128 stands for zero in the data rows.
Here are some rows, each followed by its group. Groups can overlap.
[128 115 103 103  90 103 153 128 115 141 179  65  64 179  64 179 153 179
 115 179 179 192  90 179  65  77  77 166 128  77 166 115 102  65  77  77
 103 153] 0
[115 141 166 166 153 141 128 115 166 103 115 153 153 103 141 103 115 154
 153 102 116  90 141 102 153 153 153  90 153 140 115 128 141 128 140 128
 154 115] 1
[141 128 141 128 192 153 179 115 154 141 115 128 128 115 166 116 102 141
 166 153 103 167 179 102 141 128 141 116 179  65 153 153 141 154 115 140
 116 128] 0
[179 166 141 128 153 166  77 141 141  90 102 128 153 115 166 103 102 103
 141 102 116 103 141 102 153 166 141 141 141 115 141 179 166 154 140 166
 116 141] 2
[ 90  90 153 103 141 115 141 166  77 179 102 141 141  90 141 116 128 103
  90 128 116 116 166 128 128 128 153 166 115 191 102  90 115 141 166 140
  90  90] 3
[153 141 153 166 153 103 128 141 141 103  90 166 153 103 153  90 115 116
 141 102 103 129 153  89 166 153 153 116 115 166 102 141 141 154 166 153
 141 115] 1
[102 141 166 166 153 141 128 115 166  90 102 153 153 103 141  90 102 141
 153  89 103 103 141  89 166 153 166 103 141 153 115 141 141 141 153 140
 116 115] 1
[141 166 153 153 141 141 102 128 141  90 102 153 166 103 141 103 115 116
 141 102 116 103 115 102 153 153 153 103 128 140 115 128 141 141 153 153
 116 128] 4
[115 141 141 166 128  90 115 141 141 115 141 141 128 141 128 116 128 116
 153 115 128 167 115 128 128 128 128 141 141 140 115 128 115 103 128 115
 103 115] 5
[ 90 103  90  90  64  39 192 103 103 179 192  77  90 179 102 167 153  90
  77 191 154 167  64 204  90  64  64 128 141 115 153 128 115  90  77  64
 218 191] 5
[153 141 153 141 115 115 128 166 128  90 128 141 128 128 115 128 115 141
 128 115 141 116 102 115 128 128 141 116 141 140 115 102 102 115 153 140
 116 128] 1
[128 141 115 153 115 153  90 128 166 115 141 115 128 141 141 116 102  65
 166 115 128 116 141 140 128 141 115 103 141 140 141 192 153 128 115  89
 128 141] 6
[102  90 128  90 128 115 141 128  77 166 128 103 115 115 115 141 166 128
  90 153 128 141 153 153 103 103 115 166 103 153 128 102 102 128 115 115
 103 128] 7
[128 154 141 141 153 153  77 115 141 128  90 141 166 103 166  90 102 103
 141  89 116 103 153 102 166 166 153 116 141 166 115 153 179 179 153 166
 103 128] 4
[153 141 128 128 115 103 128 154 128 103 128 128 128 141 102 128 128 167
 115 128 154 129 102 128 128 128 128 128 128 128 115  90 102 103 140 128
 128 141] 2
[141 115 115 115  90  77 166 154 115 128 166 103 102 153  90 141 141 179
 115 153 167 154  90 153 103 103 115 179 128 115 128  77  90  90 128 102
 116 153] 5
[141 166 166 166 141 128  90 141 154  77  90 166 166  90 153  90 102 116
 141  77 103 103 128  89 166 166 166  90 128 153  90 141 141 154 179 166
 128 115] 4
[128 141 115 153 153 141 128 154 154 128 128 128 115 166 141 128 115  90
 166 128 128 103 141 128 115 115 102 128 166 103 153 179 153 115 102 115
 128 128] 8
[102  90  77  77  77 128 153  39 115 154 179  77  77 153 102 179 192 128
 128 166 167 154 115 179  78  77  90 116  65 140 166  90 102 103 102  64
 141 115] 8
[102 141 153 191 141  52 115 154 154 115 141 166 128 128 141  90 115 103
 153 102 116 192 128 102 153 128 141 128 128 153 102 141 115 115 140 140
  90 115] 5
[128 141 153 191 153  77 102 166 141 115 115 166 141 115 141  90 115 103
 153  89 103 154 141 102 153 153 153 141 141 166  90 141 128 141 153 153
  77 115] 5
[141 154 153 141 141 128 128 103 141 103 115 141 141 115 141 116 115 128
 141 115 116 116 128 115 141 141 141  90 115 128 128 141 141 128 140 140
 128 128] 0
[128  64 128 128 153 103 153 192  52 166 102 166 153  90 115 128 141 116
  77 128  90 129 192 115 128 128 153 179 103 153  77  90  77 166 140 166
  77  52] 6
[115 128 115 128 141 153 128  77 141 128 141 115 115 128 141 128 128 103
 153 128 128 141 141 128 128 128 115 103 141 128 153 153 153 128 115 102
 154 141] 8
[128 128  77 128 153 179 153 141 154 154 128 115  90 204 115 167 128 103
 166 166 154  27 141 153  90  90  52 141 204  77 192 179 179  90  64 102
 179 153] 8
[115 128 115  77 128 166 115 141 103 141 128 128 128 128 141 154 153 192
  90 140 141 154 128 140 115 128 115  78  77 140 141 102 153 154 128 140
 128 141] 6
[ 26  39  65  65  90 166 166 128  39 205 141 128 128 128  64 179 204 141
  39 166  77 116  90 153  90 103 128 179  52 115  77 115  51 141 102 166
 167  65] 6
[ 90 115 103  77 128 166 128 154  77 154 115 141 153 115 141 141 153 192
  77 140 128 129 128 128 128 141 141  78  77 166 115 102 153 179 140 166
 128 128] 6
[141 141 141 128 179 153 166 103 154 128 102 141 128 115 166 116  90 116
 153 128 103 141 166 115 141 141 141 103 141 115 153 179 153 154 128 115
  90 115] 0
[141 166 141 153 166 166 102 128 154 103  90 141 166 103 179  90  90 103
 153  89 103 103 166  89 166 179 153 103 153 153 128 179 179 166 153 153
 116 141] 2
[166 154 166 166 128 128  90 154 141 103 102 166 153 103 153 103 102  90
 141  89 103 103 128 102 153 166 166 116 153 140 102 141 141 141 166 153
 128 103] 3
[128 141 103 128 141 179 128 128 154 128 128 115 102 179 128 154 128 103
 153 140 141  90 141 153 103 103  77 116 166 103 179 179 166 103  89 102
 167 153] 8
[153 166 166 153 166 153  90 141 154  90  90 166 179 103 166  90  90 116
 153  89  90 103 141  89 178 179 166 103 153 140 115 166 166 166 166 166
 116 115] 4
[153 128 115 115  90 103 153 154 128 115 153 115 115 153  90 141 128 179
 115 140 167 129  90 140 103 115 115 153 141 115 128  77 102  90 128 102
 141 153] 2
[ 26  64  77  65 115 179 141 141  39 192 128 128 153 115  90 167 204 154
  39 153  90 103 102 140 115 115 128 141  77 153  77  90  90 166 115 179
 154  90] 6
[153 128 115 103 102 115 128 115 115 154 153 103 102 141 115 141 153 128
 115 153 167 129 115 140 103  90 102 141  77 115 153 102 102 103 115 128
 141 153] 8
[115 128 115  77 115 153 115 141  90 141 141 115 115 141 141 154 166 192
  90 153 154 154 115 140 115 115 102  90  77 128 153 102 153 141 115 140
 128 141] 6
[102  90  77  77  77 128 153  26 115 154 179  77  77 153 102 179 192 128
 128 166 167 167 115 179  78  64  90 116  52 140 166  77 102 103 102  64
 154 115] 8
[128 128 153 153 128 103 128 154 128 103 128 141 141 115 128 116 128 128
 128 115 128 129 128 102 141 141 141 128 115 140 102 128 115 128 140 140
 116 115] 2
[141 154 153 141 128 115 102 141 128 103 102 141 153 115 128 103 102 116
 128 102 128 116 128 115 141 141 141 128 141 128 115 128 128 141 153 128
  65 115] 5
[166 154 166 141 141 153  64 141 128 115 115 166 166  90 179  90 115 116
 128 102 116  90 115 102 141 166 153 128 153 115 115 141 153 166 153 140
  65 128] 4
[141 154 166 153 153 141 102 115 154 103  90 166 166  90 166  90  90 116
 141 102 103 103 141  89 166 166 166  78 128 115 115 141 166 154 153 166
 141 128] 1
[166 141 115 115 102 115 115 115 103 154 141 128 115 128 128 128 141 103
 115 153 167 116 128 128 128 103 115 128  77 140 141  90 115 115 140 153
 167 141] 8
[192 103 103 115  64 115 166 192 128 115 204  52  64 166  77 167 102 218
 128 166 205 129  51 191  78  90  90 166 153  77 192  52  64  65 102 115
 167 178] 7
[166 154 166 153 128 141 115 141 141 115 115 153 141 103 153 116 115 103
 128 102 116 103 128 102 141 153 153 128 153 140 115 141 128 141 166 140
  90 103] 3
[115 154 166 166 153 128 115 115 166  90  90 166 166  90 153  90  90 116
 153  89 103 103 141  89 178 166 166  78 128 153 102 141 153 154 153 140
 141 115] 1
[128 154 166 153 153 128 115 115 154  77  90 153 166  90 141  90  90 116
 141  77 103 103 141  89 178 166 166  78 115 140 102 141 153 154 166 166
 141 115] 1
[115 103 153 115 141 128 128 154  90 166  90 153 153  77 153 116 128 116
 102 115 116 129 179 115 141 141 153 153 115 191 102  90 128 166 166 166
 116 103] 3
[128 103 141 115 141 115 128 128 103 154 115 128 128 103 128 128 141 128
 115 140 128 141 166 128 128 115 141 166 115 153 128 115 115 128 140 115
  90 115] 7
[128 154 153 153 128 141 115 128 154  90 128 141 128 128 141 128 115 116
 153 115 116 141 102 115 141 141 141  90 141 115 128 153 128 103 128 128
 141 128] 1
[153 154 166 153 128 128  90 141 141  77 102 166 166 103 141 103 115 116
 128  89 116 103 115  89 166 166 166 103 128 166 102 128 141 154 166 153
 128 128] 4
[128 141 115 128 153 179 115 103 141 128 115 115 141 128 166 116 115 103
 153 128 128 116 153 128 141 141 128 103 128 140 153 166 179 154 128 115
 128 153] 4
[115 141 153 179 153  65 115 154 154 115 128 166 141 115 153  90 102 103
 153  89 103 167 128 102 153 141 153 141 128 166  90 141 115 128 140 140
  90 115] 5
[153 128 103 103  77  90 166 154 128 128 179  77  77 179  77 167 128 205
 115 166 192 154  77 179  78  90  90 179 141  77 166  77 102  65 102  89
 141 166] 2
[153 128 103 103  77  90 166 154 128 128 179  77  77 166  90 167 128 205
 115 166 192 154  77 179  78  90  90 179 141  90 166  64 102  77 102  89
 128 166] 2
[141 166 166 153 153 153  90 128 154  77  90 166 166 103 166  90  90 103
 153  77  90 103 141  89 178 179 166  90 153 153 102 153 166 154 166 166
 141 115] 4
[153 166 141 141 166 179  90 115 154  90 102 128 153 115 166 103  90 103
 166 102 103 116 166 102 166 166 141  90 153 128 141 192 179 154 140 140
 116 141] 2
[102  90  90  90  64  39 204 103 103 166 192  77  90 179 102 167 153  78
  77 191 154 167  64 204  90  64  64 128 141 115 166 128 115  90  89  77
 230 204] 5
[115 154 153 141 128 128 102 115 141  77 102 141 153 115 128 116 115 128
 141  89 103 116 128 102 153 153 153  90 115 153 102 128 141 141 153 140
 141 115] 4
[153 154 166 166 141 141 115 141 154  77 102 166 153 103 153 103 102 116
 141  89 116 103 115  89 153 166 153 103 141 153 102 141 128 141 166 153
 128 115] 1
[115 115  90 115 115 128 128  90 128 141 166  90  90 166 115 154 153 116
 141 153 154 141 128 166  90  90  90 128 115 115 166 141 128 103  77  77
 167 141] 5
[166 154 166 153 128 141  64 154 128 115 115 166 166  90 166  77 115 116
 128 102 116  90 115 102 141 166 166 128 153 128 115 141 141 166 153 153
  52 128] 4
[141 128 153 141 141  77 128 141 115 115 115 153 141 103 128 103 128 141
 115 115 128 116 141 102 153 128 141 141 103 166 102 102 115 141 166 140
 141 128] 1
[141 166 166 153 166 166  90 115 154  90  90 153 179  90 166  90  90 103
 153  77  90 103 141  89 178 179 166  90 153 140 115 166 166 166 166 166
 103 128] 4
[141 141 153 166 153 141 128 115 166 103 102 153 141 103 153 103 102 128
 153 102 116  90 153 102 166 153 153 103 128 140 115 153 153 141 140 128
 154 128] 1
[115 141 128 153 128 103 115 128 141 128 141 128 115 141 128 128 128 116
 153 115 128 154 128 128 128 128 115 141 141 128 128 141 128 103 115 102
 116 128] 5
[115 115  90  77  90 103 128  90 103 154 179  77  77 191  90 179 166 167
 102 191 179 179 102 179  78  64  77 179 103  65 166 102 115  77  77  77
 141 191] 7
[ 26  52  65  65  90 166 153 115  39 205 141 128 141 128  64 192 204 141
  39 166  90 116  90 153  90 103 128 179  77 115  77 102  51 141  89 166
 167  78] 6
[  0  52  65  52  90 153 128 115  39 192 153 115 141 115  51 192 217 141
  39 166  77  90  64 153 103  90 115 166  90 128  77 102  51 141  89 166
 179  90] 6
[115 115  90 103 102 115 128  90 115 154 166  77  90 166 102 167 166 128
 128 166 167 154 128 166  90  90  77 141 103 103 166 128 128 103  77  77
 154 153] 5
[153 154 166 153 128 153 102 141 141 115 102 166 153 103 166 103 102 103
 141  89 116 103 141 102 153 166 166 116 153 153 115 141 141 154 166 140
  90 103] 3
[153 128 103 115  77 103 166 166 128 128 179  65  77 166  77 167 128 205
 115 166 192 154  77 179  78  90  90 179 141  90 153  77 102  65 102  89
 141 166] 2
[153 141 141 141 192 166 166 128 166 128 115 141 141 115 179 103  90 128
 179 128 103 154 179 102 153 141 141 103 179  77 153 166 153 154 115 140
 103 128] 0
[141 141 141 141 166 141 166 115 154 128 115 141 128 115 153 116 102 116
 153 128 116 129 166 115 141 128 141 103 141 115 153 166 153 141 128 115
  90 115] 0
[153 141 141 128 192 166 179 115 166 128 115 128 128 128 166 116 102 141
 166 140 116 154 166 102 141 128 128 103 191  77 166 166 153 141 115 140
 116 128] 0
[128 115 103  90  90  90 141 115 115 141 179  65  64 179  77 179 166 179
 102 179 179 179  90 179  65  77  77 166 128  77 166 115 115  65  77  77
 116 153] 0
[141 128 141 128 192 153 179 115 154 141 115 128 115 115 166 116 102 141
 166 153 116 179 179 102 141 128 141 116 179  65 153 153 141 154 115 140
 128 128] 0
[141 154 166 141 141 128  90 128 141 128 102 153 153  90 166 103 115  90
 128 102 103 129 153 102 153 153 166 116 128 166 102 141 153 154 179 166
 116 128] 3
[153 166 141 153 166 179  90 128 154 103 102 141 166 115 166  90  90 103
 166 102 103  90 153 102 166 166 141 103 153 115 141 192 179 154 140 140
 128 141] 2
[128 115 128 115 115  77 128 128 115 128 153 103 102 141  90 141 153 154
 115 153 154 154 115 140 103 103 115 141 103 103 141 102 102 103 102 102
 116 141] 2
[141 154 166 153 179 166 102 115 166 103  90 153 166  90 179  90  90 103
 166  89  90 116 166  89 178 179 166  90 153 140 115 179 179 166 153 153
 128 128] 4
[153 141 166 153 141  90 115 154 141 103 102 166 141 103 153  90 115 128
 128 102 116 129 141 102 166 153 153 128 115 178  90 128 128 154 166 153
 141 115] 1
[141 166 153 153 115 141 115 128 154  90 128 141 141 128 141 116 115 116
 153 115 116 129 102 115 141 141 141  90 153 128 128 153 128 115 140 140
 154 128] 1
[115 115 103 103 115 141 141  64 128 141 153  90 102 153 115 154 153 116
 141 153 141 154 128 153 103 103 102 116 115 115 166 141 141 103 102  89
 154 141] 8
[128 141 128 153 128 153  90 128 166 115 128 115 128 141 153 116 102  65
 166 115 128 103 153 128 141 153 128 103 128 153 141 192 166 128 128  89
 128 141] 6
[128 128  65 128 153 191 153 141 154 154 128 115  77 217 102 179 141 103
 179 166 167   2 141 166  78  77  39 141 204  65 204 179 179  77  38 102
 205 153] 8
[153 154 166 153 128 103 102 166 128 103 102 166 153 103 141 103 115 116
 128 102 116 103 115 102 153 153 153 128 141 140 102 115 115 141 166 153
 103 103] 3
[102 141 141 128 115  90 102 103 141 103 102 128 141 103  77 116 102  78
 141  89 116  78 141 115 141 141 166 116 128 140 102 128 141 128 153 128
 154 115] 3
[128 141 141 128 153 153  90 115 128 128 102 128 166 103 166 103 102 116
 128 102 116 116 166 102 153 166 141 116 141 153 128 153 166 166 153 153
 116 141] 4
[141 166 166 166 166 153 102 128 154  90  90 166 166 103 166  90  90 116
 153  89  90 103 141  89 178 179 166  90 153 153 115 166 166 154 166 166
 128 128] 4
Which 2 groups are nearest to each row below, nearest first, going by the distance to the group's nearest row?
[141  64  52   1  90 128 204  90 103 154 192 103  51 179  77 167 166 230
 102 204 230 179 141 179  52 103  90 229  77  52 115  64 115  39  89  26
 141 229] >> 7 0
[  0  52  52  52  64 141 141  77  52 192 153 103 128 128  39 192 230 128
  39 166  90 103  51 153  90  90 115 179  90 115  90 115  39 115  77 153
 154  90] >> 6 7
Which 3 groups are nearest to each row below, nearest first, going by the average distance to the group's rows?
[ 64  39  90  90 141 153 166 166  39 192 115 153 141 115 102 154 179 141
  64 153  90 129 153 140 103 115 141 166  65 140  64 102  77 166 128 166
 128  52] >> 6 3 7
[141 141 141 141 115  90 141 166 128 115 128 141 128 128 102 128 128 154
 128 128 141 141 115 128 128 115 141 141 141 140 115  90 102 115 153 128
 128 128] >> 1 3 2
[102  77 153 103 141 115 141 154  77 179 102 141 141  90 141 128 141 103
  90 128 116 116 166 128 128 115 153 166 103 191 102  90 102 141 166 140
  90  90] >> 3 1 6
[128 128 128 141 102  90 128 154 128 115 153 115 102 153 102 141 141 141
 128 140 154 167  90 140 103 103 115 141 128 115 128 115  90  90 115 102
  90 128] >> 5 2 7
[128  77 128 128 153 103 153 179  64 166  90 166 153  90 115 128 128 128
  90 115  90 116 179 115 128 141 153 166 103 166  64  90  90 166 140 166
  77  52] >> 3 1 6
[192 103 103 115  64 115 166 192 128 103 204  39  64 166  77 167  90 230
 128 166 218 129  51 191  78 103  90 179 153  77 192  52  77  65 102 102
 179 178] >> 7 2 8
[153 128 103 115  77  90 179 166 128 128 179  77  90 166  90 154 115 205
 115 166 192 141  77 179  90 103 102 179 153  90 141  64 102  65 115  89
 141 178] >> 7 2 5
[128 115 128 128 115  77 128 141 128 115 141 115 115 141 102 128 153 154
 128 140 141 167 115 128 115 115 115 141 115 115 128 115 102 115 115 102
 128 128] >> 5 2 7
[153 128 141 128 192 166 192 115 154 141 128 128 115 128 166 116 115 141
 166 153 116 179 166 115 141 128 128 116 191  52 166 166 141 141 102 140
 128 141] >> 0 1 4
[166 154 166 153 128 141  90 154 141 103 102 166 153 103 153 103 102 103
 141  89 103 116 128 102 153 166 166 103 153 153 115 141 141 141 166 153
 116 103] >> 4 3 1
[166 154 166 153 141 153  64 128 141 115 115 166 166  90 166  90 115 116
 128  89 116  90 115  89 153 166 166 116 153 115 115 141 153 166 153 153
  65 128] >> 4 3 1
Which 2 groups are nearest to each row below, nearest first, going by the distance to the centre of the group?
[128 141 115 128 153 166 102 103 141 141 102 128 141 115 153 116 102 116
 141 115 116 129 166 115 153 153 128 116 141 140 141 166 166 166 140 140
 116 141] >> 4 1
[115 141 128 128 153 166 102 103 128 141 102 128 153 115 166 103 102 103
 141 102 116 129 166 115 153 153 141 103 128 140 128 153 166 166 153 153
 103 141] >> 4 3
[141 128 128  90 128 115 128  90 115 128 141 103 115 141 115 141 153 141
 115 140 141 154 128 140 115 103 115 141 103 103 153 128 115 115 102 102
 128 141] >> 7 5
[128 128 128 141 102  90 128 154 128 115 153 115 102 166 102 141 141 141
 128 140 154 179  90 140 103 103 102 141 128 115 141 115  90  90 115 102
  90 128] >> 5 7
[115 103 153 115 141 115 128 141  90 166 102 141 141  90 141 116 128 103
 102 128 116 116 166 128 128 128 153 153 128 178 115 102 115 141 166 128
  77 103] >> 3 6
[141 154 166 128 128 141  90 115 141 115  90 141 166  90 128 103 102 103
 128  89 103  78 153 102 166 166 166  90 141 153 115 128 153 166 166 153
 154 103] >> 4 1
[141 141 141 128 192 166 179 115 166 128 115 128 128 128 166 116 102 128
 179 153 103 154 166 102 141 128 128 103 191  65 166 166 153 141 115 128
 141 128] >> 0 2
[ 90  77  65  77  64 141 153  13 115 154 179  90  77 141  90 179 204 128
 141 153 154 154 115 179  78  77  90 103  52 166 153  64  90 103 115  64
 154  90] >> 8 7
Which 2 groups are nearest to each row below, nearest first, going by the average distance to the group's rows?
[128 141 128 166 128 141  90 128 166 115 115 128 128 128 153 103  90  78
 166 102 116 116 153 115 153 166 141 103 128 166 128 179 166 141 140  89
 116 141] >> 4 1
[166 166 166 153 153 166  64 128 141 103 102 153 166  90 179  90 102 103
 141  89 103  90 141 102 153 179 153 103 153 128 115 166 179 166 153 153
  90 128] >> 4 1
[141 141 141 128 128 103 115 128 128 115 115 128 141 128 115 116 115 116
 128 115 128 129 128 115 128 128 141 128 141 115 128 128 115 141 140 115
  65 128] >> 3 1
[ 64 115  90 128 102 128  77  77 103 192 192  90  90 204  90 167 153 116
  77 191 179 192  90 166  90  52  52 191 128  39 153 128 153  77  77  89
 179 229] >> 7 8
[141 128 141 141 102 128 141 154 141 103 128 128 115 128 115 128 128 167
 128 128 154 116 102 128 128 128 141 141 141 128 128 102 102 103 140 128
 116 128] >> 1 2
[128 115  90 115 128 153 128  90 141 141 141  90 102 153 128 154 141 103
 153 140 141 116 153 153 115 115  90 116 115 128 166 166 153 115  89  89
 167 153] >> 8 0
[ 77 128  90 115 102 128  77  77 103 192 192  90  90 204  90 167 153 116
  77 191 179 192 102 166  90  52  52 191 128  39 166 128 153  77  89  89
 179 242] >> 7 8
[115 103  90  90  64  39 204 115 103 166 192  77  90 179 102 167 141 103
  90 191 167 179  64 204  90  64  64 141 153 115 166 115 102  90  89  64
 218 204] >> 7 5
Which 3 groups are nearest to each row below, nearest first, going by the distance to the group's nearest row?
[115 128 103  77 115 141 115 115 103 154 153 103 115 141 128 167 166 179
  90 153 154 167 115 153 103 115 102  90  90 115 166 102 141 128 102 115
 128 141] >> 6 8 2
[141 154 153 128 128 128 102 115 141 115 115 141 141 103 141 116 115 116
 128 128 128 129 115 115 141 128 141 103 128  90 141 128 141 141 128 166
 128 141] >> 0 1 4
[ 13  39  65  52  77 153 141 103  39 205 153 115 141 115  51 192 217 128
  26 166  77  90  64 153  90  90 115 179  90 115  77 102  39 128  77 166
 167  90] >> 6 7 8
Which 3 groups are nearest to each row below, nearest first, going by the distance to the centre of the group?
[ 13  52  52  52  77 141 141  90  39 192 153 103 128 128  39 192 230 128
  39 166  90 103  51 153  90  90 115 179  90 115  90 115  39 115  77 153
 167  90] >> 6 7 8
[ 51  39  77  77 115 179 179 154  52 205 128 141 128 128 102 167 192 141
  51 166  77 141 128 153 103 103 141 166  39 128  64 115  77 154 115 166
 167  40] >> 6 7 5
[115 115 166 128 153 128 128 141 103 154  90 153 153  77 153 103 115 116
 115 115 103 141 179 115 153 141 166 141 115 178 102 102 141 166 179 153
  90 103] >> 3 1 4
